(in the rows, 128 means zero)
Named moves (each a turn or a mirror), then the moves between two rows, first move first; the first pair answered:
J (before => after):
[123 112  71 128 129 159  90 143] => [127 115  68 115 131 162  98 139]
[125 103 110 135 121 146 105 136] => [134 105 106 111 119 150 121 132]
[122 138 125 192 120 125 119 148] => [148 148 104 108 115 146 177 128]
D (before => after):
[105 128 100 137 142 140 133 124] => [143 132  92 126 119 134 139 131]
[100  91 113 141 137 151 106 152] => [139 104  96 133 109 144 101 155]
[130 125 169 119 138 124 130 133] => [109 145 144 131 135 122  97 124]
[118 176 170 117 161 141 186 104] => [106 212 124 131 144 140 134  94]
V (before => after):
[125  90 146 136 118 109 115 133] => [141  99 142 125 105 101 118 128]
[132 147 112 159 143 149 170 131] => [139 153 120 157 140 140 171 122]
[132 160 122 176 128 146 161 149] => [149 169 116 166 117 139 162 145]

(2 to 3 moves a pair)
[136 143 158 144 115 122 111 123] => [147 143 156 115 116 131 140 119] => D, J
[ 97 125 143  96 150 115 131  89] => [117 145 120 126 121 102  80  97] => D, J
[160 172 152 163 119  79 109  95] => [131 150 178 121 156  98 170  81] => J, D
[137 136 107 133 131 123  91 136] => [112 113 142 135 161 131 121 138] => D, D
[108 164 122 118 150 152 182 139] => [119 163 122 184 131 129 122 161] => D, D, J
[100 148 128 139 142 137 110 136] => [130 126 155 123 141 138 150 148] => D, D
[151 106 126 116 106 141 134 138] => [118 126 106 132 111 141 100 127] => D, D
[110  80 164 139 146 126 125 144] => [137 131  97  74 118 142 127 115] => D, J
[149 154 130 109 133 159 195 140] => [ 75 162 130 158 162 158 149 126] => D, J
[120 161  94 166 136 150 123 138] => [118 130 132 147 159 153 172 144] => D, D, J
[125 133 149 160 130 126 132 168] => [ 97 148 133 113 146 146 156 139] => D, J, D
[ 73  90 142 131 165  91 130  98] => [109 141  74 101 123  95  97  83] => J, D
[144 169 153 116 118 106 150  99] => [151 163 162 123 117 103 149 108] => J, D, J
[147 139 123 119 152 150 183 114] => [151 171  89 125 131 148 147 108] => D, D
[157 113 112 135 113 136 102 143] => [110 105 123 146 142 143  97 134] => D, D
[160 156  93  77 114 147 152 137] => [155 158 116 165 104 109  81 153] => J, V
[122 119  92  82 109 104  95  78] => [177  88 132  93  95  93 123 109] => J, D
[122  90 137 152 142 120 119 140] => [165  99 118 117 119 123 139 142] => D, D, J
[150 144 121 102 110 146 150 153] => [ 90 128 147 136 148 146 138 147] => D, J
[113 166 136 173 121 122 145 129] => [126 155 152 166 126 120 165 136] => D, D
[111 121 100  98 142 157 138 118] => [140  90 145 127 138 142 152 148] => J, D, D
[107 144 108 133  93 123  90 120] => [ 98  99 141 107 122 149 157 138] => J, D, V
[ 99 154 133 190 139 135 117 151] => [137 127 163 173 134 136 167 168] => D, D
[ 98 152  99 154 124 120  74 104] => [151 131 117  69 119 136 171 105] => J, D
[133 102 132 113 125 134 166 134] => [ 99 118 102 149 127 141 117 136] => D, D, V
[131 101 154 133 134 133 161 140] => [137 159 134 126 114 107 124  96] => V, D, V
[129 113 122  87 125 119 131 123] => [121 125 107  94 122 119 113 117] => D, D
[147 127 110 148 110 113  98 131] => [120 114 121  98 143 136 155 109] => D, D, J
[131 146 134  84 149 145 198 118] => [ 80 121 158 182 171 132 138 148] => V, J
[ 54  80 145 156 168 114 128 129] => [147  83 131  72 129 123 198 132] => D, J, D
[122 179 118 135 146 142 153 140] => [146 174 124 156 133 132 140 156] => J, D, J
[124 148 101 107 122 114 102 106] => [100 109 153 116 155 114 137 113] => J, D, D
[125 142 114  93 116 136 129 101] => [132 132  96 102 110 146 120 122] => V, D
[ 96 120 155 136 143 126 142 115] => [106 139 151 129 130 111 130  96] => V, D, J
[111 117  97 101 119 120 101 103] => [102  91 130  94 139 123 132 106] => D, D
[116 123 132 146 123 129 100 137] => [144 119 125 110 111 141 133 143] => D, V, J
[110 142 167 158 134 108  92 113] => [110 158 144  87 142 131 136  85] => J, D
[151 111 144 168 113 144 140 172] => [ 81 140 106 123 146 171 141 125] => D, J, D
[129 151 135 129 137 105 101  87] => [155 138 145 103 129 109 131  91] => J, D
[129  99 157 138 128 134 134 131] => [156 120 129 138 101 129 113 128] => D, D
[150 127 158 167 132 143 156 151] => [134 155 123 111 143 162 173 119] => D, J
[130 148 110 157 119 146 131 167] => [115 137 123 134 138 155 165 159] => J, D
[114 149 106  81 131 136 140 103] => [129  98 172 133 142 118 154 140] => J, D, D
[134 133 108  84 104 149 149 141] => [158 118 128 108  93 138 144 160] => J, D, J
[137 104 116  81 125 125 120 102] => [137  81 124 127 121 119  93 136] => J, D, V
[145 100 116 143  93 105  67 119] => [ 97  73 156 151 136 111  90 113] => D, D
[141 170 139 168 116 134 136 153] => [141 172 144 120 123 141 173 134] => J, D, V
[134 172 103 127 123 123  95 104] => [136 124 165 171 138 107 109 134] => D, J, D
[136 147 108 100 118 124 120  96] => [171 120 143 122 109 107 131 122] => J, D
[ 93 104 121 156 133 113  66 135] => [184 105 111 104  89 114 110 148] => D, J
[116 157 127  93 138 143 169 111] => [130 170 110  91 123 144 155 111] => D, D
[168 121 170 112 149 154 179 134] => [167 180 100 149 113 142  86 124] => D, D, J
[136 135 124 171 109 131 103 160] => [163 121 148 152 108 127 136 164] => D, V
[ 59 135 157 125 174 133 144 100] => [120 189  87 136 107 118  77 103] => J, D, J
[146 117 119 145 110 122 121 148] => [145 119 113 117 114 133 147 142] => V, J
[141 130  90  66 126 142 143 105] => [185 105 128 146  97 110 105 153] => J, D
[154 162 131 167 104 118 149 138] => [ 92 167 129 164 139 130 146 117] => D, J, D
[149 114 148 114 124 116 150 131] => [132 144 139 113 123 104 127 103] => D, V
[142 111 137 157 142 121 134 155] => [139 143 119 161 132 111 103 134] => V, D, D
[134 102 148 152 135 116 131 144] => [150 118 125 151 113 113 113 143] => D, D
[114 122 166 122 167 112 126 126] => [137 161 114  94 137 116 108 112] => D, J
[131 116 171 144 137 106 138 134] => [158 137 140 140 110 102 111 135] => D, D
